(in the rows, 128 means zero)
One turn or mirror swaps these rows in pairs. Which row does each one swap with?
The rows were stretched afterwards, more along some directions than others.
j_918: [115 114 149 161 171 128 144 155 134  85  90 132 151 178 107 122 144 151
 135 110 113 115 146 130 115 114 115]
j_603: [153 121 155 164 106 168 126 158 133  76 125 129 147 156 118 109 135 152
 125 141  98 139 123 128 120 103 177]
j_851: [129 151 146 111  75 122  98 144 137 112 129 126 163 133 125 120 139 154
 137 121  82 123 107 159  82 136 141]
j_408: [ 90 120 124 139 103 127  95 163 148 138 127 111 186  89 138 115 156 168
 148  62 105 158  98 159 138 169 139]
j_212: [146 161 139 133 137 147 131 123 157 118 113 103 150 195 147 135 119 144
 184 146 110  90 135 144 108  97 105]
j_5: [106 144 171 125 122 114 107 114 144  79 123 154 151 147 141 128 126 173
 117 140 112 113 146  91 107 122 122]
j_475: [156 153 151 154 113 148 112 145 149 107 131 106 151 154 149 152 108 183
 127 132 104 121 105  90  98 113 131]
j_509: [103 120 133 153  86 158 115 148 143 119 118 132 155 142  88 148 130 130
 129 128  92 183 140 159  95 162 167]
j_331: [142 103 188 150 140 115 146 143 115  77 127 145 138 113 132 116 153 148
 100 129 111  95 120 139 131 134 155]
j_988: [140 157 126 157  74 147  88 137 137 105 126 118 165 112 132 153 122 162
 116 115  96 143  99  93  83 131 165]
j_955: [150 119 161 130  77 146 119 135 127  87 112 168 119 148 128  91 132 114
 115 139 128 145 148 129 130 111 148]
j_293: [105 157  94 147 156 127 137 122 164 104 130 102 138 112 118 150 132 148
 120 102 145 153 108 103 129 114 116]
j_80: [113 122 140 140 117 131 102 136 142 108 141 127 158 125 112 121 145 170
 149 103 143 172 127 136 150 103 138]
j_123: [150  95 193 157 131 115 110 177 102  83 129 161 134 138 124  99 170 139
 110 114 125 112 129 158 140 133 149]
j_675: [123 101 129 144  74 170  98 142 154 134 125 118 139 110  95 131 121 122
 112 126  96 173 112 119 110 142 176]
j_890: [176 159 151 123 124 119  93 148 122 100 118 142 141 116 128 118 116 149
 114 139 123  87  96  96 116  86 132]
j_498: [107 110 148 146 159 140 146 138 157 156 111 119 156 138 125 137 151 131
 138 101 126 114 153 159 119 125 103]
j_508: [ 96  86 181 155 140 160 114 145 145  75 139 155 149 127 136 136 129 148
 111 141  81 130 131 103 131 123 142]
j_193: [119 138 148 120 117 138  99 165 105 104 132 149 146 146 127  84 121 146
 138 116 143 141 124 157 142  92 138]
j_282: [108 117 125 118 133  95 132 133 124 121 117 161 117 119 133 124 139 124
 107 121 135 108 114 143 137 130 129]
j_56: [ 97 134 137 139 136 137  98 133 117  79 121 162 129 117 137  93 101 137
 117 125 127 164 143  88 142 104 120]
j_683: [118 105 144 173 144 171 112 122 143 130 110 105 160 151 121 140 111 128
 152 142 128 178 158 165 108 131 141]
j_775: [165 174 118 115  97 141  82 125 129 114 113 145 144 147 135 120 110 134
 131 158 143 144 105 107 124  74 145]
j_157: [132 131 167 121  87 150  47 138 163 108 116 127 148 101 135 104  80 140
 108 147  92 143  82  71 114 113 150]
j_409: [ 96  87 177 136 112 163 103 154 124 105 115 114 162 130 120 102 111 161
 136 138  95 123 129 138 137 139 152]
j_912: [125 103 145 134  93 165  74 156 134 119 121 138 137 121 102  98 110 114
 121 134 115 178 121 164 106 127 163]
j_211: [112 138 163 138 149 104 128 125 124  79 123 152 148 177 136 129 155 162
 147 123 123 111 157 138 125 136 114]
j_754: [129 140 154 116  99 131 107 144 151 108  95 138 146 141 127 129 169 142
 133 106  95 125 127 161 117 115 116]
j_579: [116 109 181 141 131 111 138 152 131 130 138 143 148 160 126 125 150 132
 150 140 113  78 160 187 116 140 120]
j_154: [103 171 110 137  80 158 105 109 170 118 132 112 150 101 137 146  89 143
 142 139 115 167 129 120 117 108 135]
j_982: [107 127 177 154 104 170  99 135 176  93 121 157 157 127 124 126  84 147
 116 144  69 181 146 109 122 133 139]
j_589: [ 98  91 138 169 127 145 124 183 140 121 101 134 164 122  93 121 145 122
 123 115 132 186 161 182 108 151 147]
j_735: [132 117 176 133  94 143 116 131 166 120 103 144 108 134 145 127 137 124
 126 152  85  94 154 141 118  95 134]
j_60: [130 100 190 143 107 133  81 164 118  71 127 138 158  74 133  93 117 144
 122 132  90 123 107 149 116 103 179]
j_52: [147 118 172 110 113 129 100 157  93 102 122 154 113 124 155  74 150 125
 120 149 146  95 148 131 152 104 127]
j_239: [155 125 165 150  85 129 128 122 180 115 119 141 131 143 137 132 146 160
 115 138  99 131 138 139 145 110 181]
j_201: [109 179 109 120  71 145  76 128 139 124 135 117 146  78 138 133 107 136
 118 135 131 149 101 106 103 127 145]
j_628: [120 162 111 141 156 121 133 107 170 140 111 130 137 137 141 160 132 139
 110 111 129 127 126 114 110 121 135]
j_545: [128  66 199 174 127 128  99 187 119  80 127 167 158 110 108 109 151 147
  93 104 108 152 129 139 129 138 168]
j_227: [111 112 145 166 170 120 142 144 128 124 113 112 155 161 127 141 152 152
 164 119 131 140 169 177 120 147 107]
j_777: [128 136 136  97  87 144  99 130 131 124 117 140 105 119 147  83  95 111
 116 142 162 157 150 136 170 109 131]
j_165: [114 148 113 116 107 124 114 148 153 159 125 103 145 102 141 124 132 128
 180  95 149 134 132 204 145 124 103]
j_635: [129 121 146 114 143  96 127 150  86  69 124 140 150 132 116 106 142 158
 141  90 155 139 119 123 151 116 126]
j_374: [103 176 106 112 108 143  91 130 132 119 115 127 156 104 141 110 121 142
 126 142 166 142 143  94  95 111 112]
j_482: [115 144 137  91  98 122  99 146 128 131 117 135 164 119 178  75 112 143
 166 105 148 102 134 132 171  83 123]
j_661: [ 85 117 123 145 117 146 101 148 139 150 142 108 157 103 132 120 126 164
 163  88 122 154 134 123 124 143 118]
j_313: [127  94 172 171 146 137 120 143 146 109 101 136 103 137 102 120 129 120
  79 144  94 128 124 123  97 134 136]
j_299: [141 162 145 142 126 116 130 120 180 137 121 150 141 138 151 134 114 149
 130 122 104 102 134 120 150 113 128]
j_800: [130 112 181 161 125 156 100 180 122  60 115 139 135 130 130  94 151 136
  98 136 100 105 115 115 104 102 146]
j_410: [ 95 117 144 111 139 110 124 141 131  94 129 172 148 125 107 110 121 146
 125 118 107 125 138 117 158 138 128]
j_820: [139 144 115 138 148 125 135 141  95 115 123 155 135 150 111 142 144 143
 127 109 154 141 132 134 103 110 103]
j_836: [127 126 167 102 119 125  87 143 125 107 124 162 141 154 121  84 123 136
 149 130 120 102 121 121 158  85 121]
j_854: [107 142 111 140 127 130 137 129 164 141 126 142 138 135 109 142 119 135
 115 130 130 175 130 152 143 144 129]
j_362: [121 140 128 135 132 147 120 137 144 113 106 124 142  98 135 145 111 147
 110 104 134 149 139  97 148 116 122]
j_852: [134 126 145 141 117 117 110 162 117 107 153 114 171  89 156 128 132 170
 138  81 114 129 106 122 122 137 138]
j_229: [137 156 130 126 118 136 101 125 135 116 120  95 172 141 122 132 116 157
 160 118 133 162 123 143 138 108 139]
j_122: [133 139 125 100  88 153 107 129 137 147 119 126 148 146 138 115 144 131
 179 120 121 120 149 154 121 127 133]
j_544: [ 64  90 154 143 100 139 115 144 142  93 134 150 140 108  90 137 144 130
  97 115  83 156 127 141 118 165 143]
j_363: [ 98 113 146  85 104 125 122 131 125 123 127 158 117 127 143  93 133 109
 161 104 135 142 156 167 173 134  99]
j_469: [ 77 137 118 179 171 139 143 147 155  92 122 109 166 145 119 150 143 169
 133  87 111 157 140 111  97 157 112]
j_903: [111 180  89 119 112 141  97 100 173 133 120 128 134 109 136 144  92 128
 125 123 139 180 136 119 103 122 121]
j_791: [127 131 128 126 135 145 120 157 137 122 140 135 136 116 149 101 127 121
 143 106 139 122 124 131 166 113 114]
j_757: [102 132 151 129 140 113 130 119 141  99 130 145 150 166 167 128 132 153
 153 115 120 106 145 132 138 131 101]
j_465: [156  89 189 162 140 140 117 167 114  99 127 150 138 160 133 119 160 130
 121 116 116 108 128 154 117 119 123]
j_462: [102 123 144 145 162 130 125 160 124  90 122 148 135  99 135  92 140 141
  96 102 140 105 126  98 149 113 111]
j_393: [144 161 138 101 109 111  95 136 104 117 141 160 156 133 168 110 135 137
 156 125 151  84 146 100 133  96 125]
j_306: [109 132 114 119 109 115  80 147 134 118 141 139 168  56 131 131 152 129
 111  79 111 155  89 121 109 140 145]
j_59: [108 139 123 100 126 114 115 126 133 110 129 132 130  94 106 124 125 153
 104  89 123 151 122  84 110 147 127]
j_794: [159 131 156 145 107 138 107 132 140 149 116  96 150 136 158 129 128 134
 176 122 114 111 115 176 104 127 128]
j_160: [ 88 107 125 167 144 123 128 127 152 117 123 117 155 120 110 136 132 126
 145  98 146 179 131 161 120 148 114]
j_171: [122  92 195 116 120 128 113 135 120  78 133 142 140 130 136 121 154 140
 121 141  77  81 125 127 103 120 137]
j_553: [106 121 153 151 138 138 120 116 150  86 118  93 151 151 138 153 122 173
 147 116  92 131 118 111 110 135 118]
j_264: [134 120 165 118  85 144 102 137 141 113 131 133 144 101 142  93 123 133
 109 138 107 134 123 140 173 128 182]
j_288: [135  70 197 167 109 166 114 171 121  72 135 144 129 106 132 107 141 142
  95 114  84 142 123 128 147 135 161]

j_5 pairs with j_545
j_264 pairs with j_229
j_60 pairs with j_59
j_123 pairs with j_211
j_239 pairs with j_80
j_171 pairs with j_852
j_579 pairs with j_393
j_465 pairs with j_757
j_408 pairs with j_754
j_212 pairs with j_791

One turn or mirror swaps these rows in pairs. Which row does each one swap with?
The rows were stretched afterwards, more along some directions than others.
j_556: [140 134 137 133 138 118 162 152 178 160 133 103 146 117 101 114]
j_453: [136 129 151 134 118  93 145 143 139 128 154 132 151 136 102  87]
j_966: [147 126 116 124 128 105 127 137 135 140 147 125 136 136 110  84]
j_720: [127 124 136 142 158 147 140 134 106 175 142 111 138 110 107  59]
j_367: [104 168 167 132 131 112 135 134 125 130 123  90 130 144  77  62]
j_29: [156 121 157 147 173 153 141 137 114 187 136 117 138 107 108  56]
j_744: [174 119 149 137 151 122 129 129 126 184 131  99 115 116 103  78]
j_563: [134 154 173 173 173  95 170 126 131 155 101  89 168 143  94  56]
j_71: [131 170 173 145 154 110 155 121 139 166 102  96 145 132  85  52]
j_274: [160 128 149 128 143 122 172 115 121 158 141 115 100 118 107 111]
j_742: [135 114 141 140 164 145 138 134 119 180 146 124 140 100 107  62]
j_965: [144 130 149 129 130 104 138 123 131 108 148 129 143 150 100  87]
j_523: [130 123 182 156 138  96 163  98 129 136  93 110 155 151 112  76]
j_75: [119 144 133 137 116 132 133 148 159 131 142 117 156 124  94 137]
j_186: [127 134 141 166 157 129 142  89 109 140 110 112 107 131  76  85]
j_543: [129 125 106 129 131 128 158 136 144 168 143 119 108  94 118 124]
j_565: [154 150 156 152 143 104 144 106 140 127 117  96 127 130 105 106]
j_205: [114 117 136 128 136 131 163 108 145 157 134 126 144 101 108 105]
j_26: [141 163 167 125 160 124 144 145 146 172 104  83 136 122  91  48]
j_381: [132 158 175 173 152  88 165 122 133 130 113  89 174 154 110  65]
j_832: [127 159 190 147 146 124 132 132 125 148 115 108 124 129  87  72]
j_992: [146 133 152 153 174 152 145 136 108 177 135 116 135 120 105  59]
j_510: [108 131 163 148 106  96 166 104 166  99 127 103 132 146 111  93]
j_194: [164 130 168 152 154 107 167 113 148 156 100  96 126 119 122  80]
j_44: [112 135 121 126 110 132 130 145 138 132 147 124 113 122 111 138]
j_258: [100 128 122 146 139 145 158 122 139 131 126 136 120 127  82 124]
j_550: [140 144 173 145 133  86 161 107 145 134 120  69 139 168 107  73]
j_241: [143 118 156 132 130 118 139 127 145 139 132 146 152 143 116  71]
j_859: [157 140 161 152 137 123 114 119 119 146 125 103 138 132  95  95]
j_7: [115 118 132 128 116 129 170 117 151 122 145 130 121 106 113 118]
j_651: [148 106 135 108 131 132 159 125 162 151 168 114 132 125 122 108]
j_769: [131 140 142 149 124  98 142 128 137 112 148 142 141 142  99 122]
j_785: [111 138 146 141 122 141 151 140 156 136 112 108 150 110 107 102]
j_649: [112 111 132 113 113 120 158 135 155 127 131 124 146 118 105 115]
j_540: [121 160 150 180 162 109 160 115 137 134 121  92 163 141  95  60]
j_708: [150 154 204 139 152 108 152 139 134 162 115  93 143 124  87  42]
j_627: [137 150 164 172 170 104 173 115 137 143 109  86 175 136 101  53]
j_458: [135 144 169 157 133  95 167  97 115 127 105  96 115 140 102  83]
j_657: [136 129 151 133 137 105 144 103 115 149 110  91 125 119  90  76]
j_370: [125 157 150 176 158 101 164 124 142 145 118  91 169 136  94  68]
j_456: [140 128 151 138 157 143 141 132 121 170 151 113 143 103 117  68]
j_73: [157 134 120 153 140 120 138 106 109 150 126 109 128 107 104 104]

j_649 pairs with j_657
j_563 pairs with j_742
j_992 pairs with j_540
j_556 pairs with j_744

